a =
148  145  154  145  107  127  139  130  124  148  126  145  120  129  115
131  112  129  116  109  114  129  111  120  113  147  120  114  115  109
129  107  119  147  120  134  116  125  136  111  112  147  103  117  136
111  123  131  124  139  142  134  114  102  134  110  145  129  105  125
139  126  152  146  131  147  137  103  129  124  151  119  128  127  124
Counting starts at 1.
What is the entry just left of the smallest entry?
Answer: 114
The entry directly above the centre entry: 111
What is the bottom-left entry?
Answer: 139
The entry in row 3 and column 1: 129
What is the minimum?
Answer: 102
What is the top-left entry?
Answer: 148
The entry in row 1 and column 3 -> 154
What is the entry directly above 152?
Answer: 131
The bottom-right entry -> 124
The entry in row 2 and column 1 is 131
What is the entry just right of 146?
Answer: 131
What is the bottom entry of the column that holds the largest entry?
Answer: 152
The entry directly above 142 -> 134
The entry in row 3 and column 3 is 119
What is the centre entry?
Answer: 125
The entry directly above 146 -> 124
What is the entry just right of the largest entry?
Answer: 145
The entry at row 1, column 2 is 145
The entry directly above 113 is 148

x =
array([[132, 119, 144, 121, 112, 137, 125, 118, 142, 111, 121, 120, 141,
        141],
       [146, 123, 151, 113, 112, 131, 140, 119, 113, 135, 139, 129, 114,
        151],
       [109, 101, 128, 147, 143, 135, 150, 128, 134, 128, 126, 126, 112,
        114],
       [130, 124, 118, 120, 122, 128, 150, 102, 157, 132, 146, 139, 114,
        128],
       [115, 138, 143, 135, 123, 109, 125, 138, 139, 146, 116, 123, 121,
        144],
       [148, 113, 132, 128, 150, 116, 147, 128, 120, 126, 113, 135, 124,
        123],
       [136, 155, 132, 136, 117, 129, 146, 123, 128, 126, 115, 115, 109,
        120],
       [121, 116, 120, 122, 134, 136, 110, 142, 129, 153, 141, 126, 103,
        126],
       [143, 128, 114, 141, 126, 119, 108, 114, 130, 138, 123, 131, 123,
        150]])
The entry just right of the smallest entry: 128
Which number is the maximum?
Answer: 157
The entry just left of the largest entry: 102
Which number is the minimum?
Answer: 101
Which number is the entry just left of the smallest entry?
Answer: 109
